(in the rows, 128 means zero)
One turn moves each row of this set onto another row. After a few examples, where does it send each row asked below?
nis: [133 107 126 122 121 117  99 143 124 126 106 131 152 151 128 151 138 121
 123 149 126 127 172 100 128 132 126 111 173 110 150 137 154 137 147 134
 135 170 131]
Buk: [125 129 144 137 118  99  74 129 118 113 115 108 124 129  92 149 126 130
 127 130 141 131 159  89 117 112 110 105 141 106 133 135 132 138 148 129
 171 155 121]
lebam: [113 114 162 165 131 130  98 127 115 112 148 106 133 134 143 142 118 170
 141 138 126 114 133 126 105  89 115 134 151  91 103 138 131 142 133 132
 139 155 125]
memop: [148 103 145 169 122 117  90 119 126 126 148 111 115 138 131 141 132 161
 152 135 134 100 148 119 135 111 111  93 166 111 113 127 148 128 132 132
 149 164 139]
nuz: [134 105 127 134 129 105  95 143 126 123  92 129 147 143 131 152 143 124
 125 147 123 115 177  95 136 121 126 109 166 112 152 140 144 143 147 116
 134 168 126]
bap: [144  99 150 172 127 114  96 123 129 123 142 107 125 133 133 136 129 171
 152 136 127  97 153 122 136 115 108  93 160 106 117 130 140 126 124 130
 142 160 131]
Pelo: [121 118 140 136 124 103  77 142 103 128 116 117 120 125 103 154 122 141
 126 130 146 140 166  91 100 118 101  98 139 128 118 128 124 141 153 130
 168 154 121]
fulu: [119 108 156 133 140  90 118 147 128 142 120 146 125 162 126 161 141 138
 155 122 135 104 139 145 112 104 146 130 145 111 100 127 131 133 137 129
 123 152 123]
bib: [128 101 133 136 131 125 128 155 106 134  86 150 129 173 153 141 122 136
 128 162 137 114 168 131 126 113 127 131 148 116 121 160 113 126 138 133
 155 152 113]
rinel: [127  93 137 141 134 119 105 131 118 122 152 133 117 163 132 120 132 134
 156 146 142  92 150 119 146 110 120 115 150  89 112 122 137 118 123 154
 135 161 134]
neb: [126  97 143 127 130 127 125 156 113 113  87 141 141 183 142 140 127 148
 128 159 130 126 169 130 109 110 118 146 146  98 113 149 121 140 146 142
 152 142 106]
vul: [120 101 119 137 149 120 110 134  92 123  94 122  99 139 127 136 119 153
 127 130 127 146 154 148 108 120  98 115 118 104 111 146 112 150 148 127
 165 149 116]
pes: [137  97 150 172 128 118  90 123 127 125 137 104 123 134 135 130 133 166
 156 135 132 111 144 122 123 112 115  94 164 106 103 124 146 127 125 132
 142 170 136]
Zore: [115 106 134 117 128 127 132 148  99 128  88 147 134 169 152 138 129 132
 125 165 125 117 155 131 125 115 115 135 144 107 113 151 108 145 132 139
 150 142 115]
bubim: [134 101 134 115 125 109 105 132 126 123 106 143 155 158 125 137 151 121
 121 138 118 124 185 109 137 125 116 113 165 109 139 136 148 135 148 130
 128 164 112]
beno: [114  91 149 146 139 126  97 118 105 137 138 126 140 163 145 128 115 144
 154 135 112 119 140 145 124 106 122 136 154  74 109 129 140 145 139 141
 122 154 138]
pesan: [123 107 128 139 142 122 103 138  94 122  92 118 109 132 134 127 115 161
 129 139 131 144 151 147  99 127  88 114 133 104 103 146 119 148 148 138
 170 139 106]
nif: [121 106 126 126 125 110 100 138 117 125  98 135 153 148 128 140 145 120
 124 134 126 119 182  86 131 137 124  94 160 117 137 134 138 141 144 129
 141 166 130]
Zasa: [111 131 136 136 138 107  74 136 111 120 116 116 122 126  93 146 126 133
 131 130 144 146 157  98 113 124 101  98 151 108 123 130 139 133 153 144
 167 160 116]
nofar: [138 116 149 143 161  97 121 125 121 118 105 111 130 135 139 141 143 152
 138 123 119 110 139 134 111 104 124 124 134 101 103 129 117 140 143 116
 111 122 121]
Loref: [113 110 163 129 130  86 116 151 131 132 124 152 124 159 124 157 131 160
 157 129 132 109 135 133 107 102 145 123 144 113 102 130 135 137 152 120
 125 151 125]
paf: [135 134 162 160 149  93 109 127 135 130 111 129 135 145 106 146 133 152
 160 131 127 117 143 126 119  97 131 110 135  98  95 132 113 108 152 134
 141 161 118]
pefi: [115 117 152 170 131 130  99 123 118 109 142  98 121 136 135 148 115 171
 143 128 125 106 132 123 115  91 112 129 161  91 106 134 128 148 144 134
 153 148 129]
Fodo: [125 101 127 147 148 123 110 146 108 118  96 111 118 140 112 147 122 162
 138 121 130 145 155 145  93 121  94 108 145 101 102 155 122 152 144 125
 173 138 110]
vizo: [137 127 161 142 148  89 112 130 136 132 119 143 125 151 109 134 125 156
 163 136 130 117 142 119 120 102 133 100 140  98  93 143 106 112 158 132
 136 160 127]
bobe: [135 100 129 124 108 109 103 143 128 135  97 128 149 158 126 146 139 121
 129 142 125 110 175 102 140 125 136 107 167 107 145 146 144 144 136 126
 151 168 130]
vike: [117 135 147 132 126 105  86 131 119 109 125 117 112 123  99 147 116 138
 130 132 148 139 155  95 106 125 122 101 148 122 134 124 140 132 151 137
 163 157 121]
gapap: [118  96 122 142 134 126 113 131  96 122  92 124 117 134 130 143 109 142
 132 134 127 139 159 142  93 115  96 119 131 108  98 153 118 158 164 123
 172 145 112]
digul: [117 108 128 138 149 119 113 139  89 125 100 110 108 130 117 126 109 161
 136 126 112 142 151 150 107 120 105 110 134 104 110 144 119 152 153 131
 170 154 112]
ririt: [118 129 133 136 125 109  86 128 118 115 111 110 124 119  98 163 129 133
 129 142 147 141 149  93 115 115 106  98 147 121 120 127 140 133 149 124
 168 154 123]
kimum: [121  92 146 135 143 121 102 121 107 126 145 122 132 168 144 138 111 148
 154 123 114 115 141 143 131 114 118 144 149  70 113 132 141 151 139 137
 131 149 138]
Vifi: [115  99 141 128 132 127 130 150 114 128  90 146 131 178 153 145 120 124
 129 167 120 123 178 117 115 120 120 127 145 107 120 156 122 140 152 141
 155 150 123]
naban: [120 107 136 142 129 113 103 123  96 126  94 111 105 140 123 128 114 149
 137 123 125 141 150 143 110 116  98 119 120 105 109 150 122 156 154 125
 178 131 108]
Pipu: [134  94 129 122 153  92 137 125 136 117 121 126 126 140 104 144 127 146
 126 132 120 112 137 127 119 106 131 114 143  85 106 118 131 128 146 113
 120 168 146]
Bisar: [131 104 141 120 131 123 123 157 100 124  96 143 130 166 151 133 110 139
 129 171 131 106 166 135 115 114 132 135 151 101 117 156 112 134 141 141
 152 143 113]
Zibov: [126  99 143 140 140 123  97 129 114 119 156 129 123 160 139 126 135 132
 149 149 141  96 147 116 131 110 120 105 152  87 107 130 145 119 116 145
 126 159 141]
Rukan: [112 116 133 138 144 120 110 127 101 128  89 116 114 135 130 144 114 157
 140 134 120 153 143 137 111 120  95 117 131 101 100 148 118 158 152 129
 177 145 109]
nolib: [119 101 150 145 136 124  99 120 103 130 135 129 131 169 149 135 112 155
 150 129 108 110 139 140 130 107 117 140 150  69 114 132 134 155 140 147
 136 148 135]
ripun: [149 102 128 135 151  96 134 131 141 120 121 119 130 137 109 155 143 141
 135 133 130 109 140 125 113 108 134 113 133  89 113 118 134 127 134 123
 121 171 139]
Bok: [139 102 149 146 154  88 126 132 122 109 102 117 130 137 130 130 133 154
 138 127 119 103 132 123 113 109 117 113 151 108 103 130 114 137 142 105
 110 130 130]
Loze: [136  99 132 124 124 106  93 143 122 116  99 130 141 147 127 140 140 117
 137 151 114 107 176 111 135 132 130 108 175 117 143 136 149 142 149 122
 132 174 129]
dite: [109 114 157 165 125 129  91 128 120 112 144  98 131 137 132 146 117 173
 146 133 128 106 138 129 118  93 120 139 157  96 110 134 123 143 146 131
 143 140 128]
teki: [116  99 136 131 123 131 121 160 105 124  93 144 137 170 155 142 128 136
 122 166 124 114 168 144 116 117 114 136 160 116 118 160 121 136 141 137
 150 149 112]
Lod: [129  97 134 137 132 120  97 124 108 120 150 135 123 167 139 124 135 132
 144 146 132  84 149 123 145 107 118 115 154  89 113 121 138 124 124 148
 130 155 142]
Mura: [123 122 137 131 130 111  88 132 125 130 126 120 116 129  90 147 138 133
 128 129 156 143 167 101 109 117 107  94 157 124 126 131 132 129 147 140
 155 139 118]
bepi: [135 105 129 123 113 109  99 140 116 136  98 143 152 153 127 154 147 118
 133 156 124 116 167 106 142 130 121 100 164 124 140 136 145 140 138 124
 138 166 130]
liten: [119  99 137 124 123 123 135 152 106 133  98 134 120 175 152 136 125 132
 121 157 124 109 165 137 125 109 123 134 142 109 121 162 121 145 133 133
 164 136 116]
zakag: [106 130 142 140 129 101  72 128 114 123 110 126 115 127  97 156 120 135
 129 122 152 144 156  98 111 119 115 110 142 114 131 125 130 138 153 132
 163 153 118]

vizo turns into Pipu
Zibov turns into beno
vul turns into zakag
Where do these go?
liten turns into naban
Rukan turns into ririt
kimum turns into dite
digul turns into vike
ripun turns into fulu
Fodo turns into Mura
gapap turns into Pelo
Zasa turns into nis
memop turns into Lod

